Rotation paths and how fast each direction turns (degrees a step)
Each turn is a multiple of 5 degrees from 10 to 175, or 0.
Each row of a path follows its step; steps can be skipped.
path 1
step 1: .03,-.26,.03,.00,-.26,.04,.11,.13,-.09,-.02,.13,-.02,.02,.05,-.32,.03,.01,.00,.14,-.16,.30,-.14,.02,.45,-.06,.03,-.23,.27,.30,.19,-.21,-.03,-.03,-.17,.14,.32,-.59,-.07,-.40,-.26,-.36,.22,.68,.14,-.26,-.15
step 4: .26,-.30,-.09,-.15,.37,-.07,-.19,-.26,.44,-.18,-.24,.26,-.20,.37,-.15,.19,.21,-.04,.22,.04,.06,.13,-.07,.17,-.52,-.31,-.25,-.08,.20,-.06,.04,-.08,.15,-.02,.16,-.08,.39,.33,-.49,-.09,.02,-.05,.43,.06,.08,.08
step 6: -.10,-.10,-.29,.02,-.11,.13,.24,.08,.27,-.02,.15,.11,-.13,.10,-.13,-.31,-.08,.43,-.59,-.41,-.01,.48,.24,-.10,.22,.43,.02,.43,.14,-.31,.02,-.24,.04,.01,-.19,-.04,-.42,.10,-.10,-.14,.06,-.26,-.04,-.11,.21,.10
step 8: -.24,-.12,.00,-.26,.12,-.07,.17,-.02,-.09,.13,.09,-.12,-.03,.03,.02,-.37,-.32,-.05,-.02,.58,-.01,.12,-.29,.28,-.29,.21,.21,-.27,-.14,.45,-.33,.30,.23,.06,.25,.25,-.11,-.14,-.53,-.10,.22,.32,.19,-.26,.12,.10
step 9: -.14,-.03,-.06,.18,-.34,-.61,.35,-.01,.11,-.33,.01,-.29,-.63,-.17,-.27,.04,.02,-.13,.31,.10,.02,.40,-.23,.10,.03,.14,.20,.03,.37,-.26,.06,-.21,.15,.23,-.22,-.05,-.07,-.17,-.19,-.16,-.26,.11,.22,-.13,-.14,.06
step 11: .37,-.28,.21,-.57,.62,.25,.05,.16,.14,.12,.06,.05,-.19,.30,-.02,.25,-.01,.14,.20,-.32,.10,.24,-.10,.36,.05,.31,.13,-.28,-.21,-.16,-.52,.04,.15,-.05,.05,.08,-.06,-.09,.04,-.23,.10,-.14,-.24,.08,.11,-.21
step 14: -.10,-.41,-.08,.17,.29,-.26,.19,-.34,-.13,.54,-.09,-.16,-.09,.14,.12,-.46,.45,.37,-.05,.02,-.15,.31,.11,.27,-.14,.23,.19,-.01,.25,.35,-.07,.09,-.06,-.06,.04,.24,-.35,.01,-.05,-.37,.13,.10,.03,-.32,.12,-.11
step 17: .23,.00,.03,-.02,.36,-.21,.13,-.30,.33,-.31,.19,-.13,-.63,.20,.24,.03,-.06,-.28,.08,.05,-.05,.47,-.02,-.16,.05,.56,.01,-.17,-.06,.21,-.26,.04,.22,-.33,-.14,.24,.00,.18,.12,-.09,-.03,-.23,.11,.30,.17,-.22
Directions:
.01,-.06,.09,.00,.14,.09,.09,.09,.11,.10,-.09,.05,.07,-.01,.03,.00,.10,-.01,.00,.01,-.06,.01,.10,.05,-.13,-.10,.08,-.02,-.02,.11,-.16,-.07,.02,.05,.11,-.07,.03,-.01,.08,-.02,.03,-.04,.07,.02,-.09,.03  100
.01,-.03,-.07,.18,-.04,.05,.03,.03,-.05,.07,-.05,-.03,.11,.07,.00,-.06,.02,-.04,.03,.06,.04,.05,.08,.01,.05,.05,.03,.08,.06,.00,-.02,.15,-.05,-.07,.03,.00,-.13,-.17,-.13,.11,.05,.03,-.01,-.07,-.12,.07  55
-.11,-.18,-.02,-.03,-.07,-.12,-.11,.02,.10,.11,.00,-.05,-.06,-.11,-.01,-.03,.03,-.02,.00,.15,.07,-.05,.07,.07,.03,-.05,-.04,.08,.05,.10,-.02,.02,.03,.09,.03,.03,.07,-.03,-.01,.00,-.10,.06,-.17,.00,.03,.01  60
.08,.11,-.12,-.01,.09,-.14,.08,.00,-.08,.17,-.04,-.05,.05,-.07,-.02,-.10,-.02,-.02,.14,.04,-.06,.09,-.07,.07,-.01,-.08,.00,-.07,.01,.00,.12,-.05,-.03,.06,-.04,-.08,.04,-.05,-.04,.02,-.05,.09,.06,.09,.07,.07  60
-.11,.00,-.01,.02,-.03,.05,.03,.05,-.07,.07,.06,-.09,.17,-.03,-.06,.12,.03,.06,.05,-.06,.18,.05,.03,.00,.05,.07,.01,-.03,-.04,.02,-.06,-.15,-.03,-.05,.01,-.03,.01,.03,-.09,-.07,.06,-.10,-.10,.15,.09,.05  80
.08,-.03,.10,.04,.00,.05,.04,.04,-.02,.06,.07,.08,-.15,.00,.09,.14,.01,-.09,.04,-.05,.07,-.03,.04,-.04,.09,-.06,-.02,-.12,-.07,-.02,.00,.12,-.01,.09,-.05,-.04,.05,-.10,-.15,-.11,-.13,-.04,.03,.05,-.03,.03  45
path 2
step 0: .04,.57,-.21,-.26,-.35,-.15,-.52,-.14,.26,-.14,.07,-.11,-.10,.27,-.42,.24,-.31,-.29,.02,.05,.15,-.16,-.22,-.06,-.07,.06,.00,.03,.43,.17,-.23,-.45,-.34,-.15,.08,.34,-.18,-.30,-.07,-.49,-.17,-.23,.20,.22,-.07,-.05
step 2: .17,.22,-.16,.57,.11,-.02,.06,.26,.43,-.17,-.28,.29,.07,-.03,.12,.17,.24,.41,.12,.14,-.04,.35,.19,.15,-.01,-.13,.40,.10,.06,-.16,-.35,-.53,-.32,.16,.19,-.31,.40,.09,-.28,.15,-.22,-.10,.42,-.21,.09,-.19
step 3: -.05,-.18,-.31,.15,.05,-.05,-.10,-.29,-.11,-.29,.46,-.24,-.33,.14,.44,-.02,.23,.14,-.26,-.03,.11,.02,.08,.45,.03,.03,-.03,.40,.28,-.57,-.13,.03,.13,-.08,.36,-.26,-.11,-.02,-.47,-.27,.07,-.01,.53,.34,-.27,.02
step 7: .42,.23,-.23,.07,.14,-.27,-.31,-.12,-.14,-.15,.01,-.20,-.04,-.12,-.03,.39,-.01,.28,-.11,.49,-.10,-.35,-.28,.05,-.34,.33,.45,.37,-.37,.09,-.05,.22,-.41,.24,.43,-.19,.06,-.16,.08,.10,.13,-.07,-.08,-.05,-.19,.48
step 10: .10,.18,-.12,.12,.38,.39,-.06,.04,.48,-.02,.22,.14,.12,.20,.20,.00,.36,.49,-.26,.11,-.18,.14,-.05,.22,-.17,.12,.33,.01,-.36,.00,.02,-.02,.11,-.35,-.21,.05,.13,.16,.12,-.83,-.27,.35,.14,-.20,.25,.06
step 11: -.07,.30,.44,.06,-.08,.28,-.15,.11,.05,-.05,.47,.21,-.38,-.10,-.26,-.13,.09,-.19,-.49,.15,.16,-.30,-.48,.54,.07,.37,.20,-.07,.28,-.18,-.05,-.02,-.11,-.16,-.16,.24,.27,.09,-.31,-.10,.35,.11,.22,.23,-.13,.38
step 13: -.08,.17,-.07,-.33,.22,.16,-.24,.12,.38,.04,-.42,-.10,-.24,-.26,.38,.28,-.73,.26,-.40,-.08,.03,.13,-.17,.21,-.33,-.19,.14,.03,.08,.12,-.08,-.13,-.57,-.19,.21,.11,.12,-.29,.30,.18,-.13,-.23,.31,-.11,-.03,-.13
step 17: -.10,-.04,.16,.02,.03,-.01,-.08,-.02,.26,-.11,.48,-.22,.05,.05,-.10,-.05,-.16,.08,-.80,.28,.18,.19,-.13,.00,.18,-.14,-.25,.39,-.05,-.67,-.04,-.12,.03,-.11,.33,-.20,-.35,.15,-.34,-.01,-.12,.10,.55,-.03,-.02,-.36
Directions:
-.05,-.03,.07,.00,.05,.07,.02,.14,-.03,.00,.11,-.02,.08,.01,-.05,-.06,.02,.01,-.08,.01,-.03,-.10,-.12,.11,-.11,.00,-.15,.04,.03,-.07,-.02,-.04,.02,-.05,-.10,.02,-.06,-.16,.05,.08,-.07,.09,-.06,.09,.14,.00  55
-.02,.04,-.08,.05,.05,-.12,.01,-.05,-.11,-.05,.07,-.11,.03,-.06,.13,-.06,.00,-.05,-.03,-.14,-.07,.02,.08,.03,-.08,-.11,-.01,-.17,.07,.00,-.03,.00,-.03,-.17,-.01,-.01,.02,.00,.03,-.11,.01,-.06,-.09,-.03,.09,.04  70
.12,.13,.09,.01,-.06,.07,.10,.03,-.01,-.07,-.01,.05,-.01,-.09,-.10,-.09,.18,.07,.09,-.08,-.07,-.02,.02,-.02,-.10,-.03,.00,.02,-.02,-.02,.15,.06,-.10,-.04,-.07,.04,.06,-.06,-.12,-.05,.02,-.01,.03,-.10,-.06,.00  80
.06,.01,-.11,.01,-.06,.06,-.03,.02,-.13,-.10,-.06,.15,-.13,.00,.03,-.04,-.04,-.09,.00,.02,.09,.10,-.02,.00,-.11,-.03,-.03,.11,.11,.03,-.02,.09,.06,-.02,-.01,.15,.08,.05,.05,-.02,-.03,.00,.12,.06,.14,.01  135
.07,.04,.02,.05,.04,.02,-.03,.14,.10,-.07,-.06,-.05,.02,.09,-.10,.10,.05,-.14,.03,.12,-.01,.08,.04,-.10,-.04,.01,-.14,-.06,-.08,-.07,-.07,.07,-.02,-.16,.09,-.01,-.06,.05,.01,-.05,.12,.02,-.02,.03,.00,.07  40
-.15,.00,.10,.11,.15,.08,.01,.01,-.05,.01,-.05,.09,-.02,.01,-.02,.07,-.08,-.12,.02,-.07,-.04,.00,-.06,-.04,-.03,.01,.05,.05,.07,.07,-.06,-.06,-.13,.01,.06,.06,.10,.01,-.18,.06,.07,.00,-.13,-.06,.04,.01  155
.05,-.12,.04,.05,.03,-.01,.01,.04,.04,-.05,.00,.05,-.02,-.05,.09,.01,-.03,-.03,.05,.06,-.04,.03,.04,.05,.02,.14,.00,.06,-.02,-.09,.09,-.06,.10,.01,-.08,-.16,.05,.01,-.13,-.16,.06,-.10,-.03,.05,.15,-.13  55
-.11,.02,-.05,.01,.03,.06,-.03,-.02,.01,-.21,-.10,.02,.05,.05,.01,.04,.02,.23,-.06,-.01,.08,-.06,-.11,-.08,.06,-.02,.00,-.06,.01,-.11,.01,.07,.11,-.05,.10,.04,.06,-.06,.00,-.01,.03,-.06,-.06,-.04,.01,-.11  100
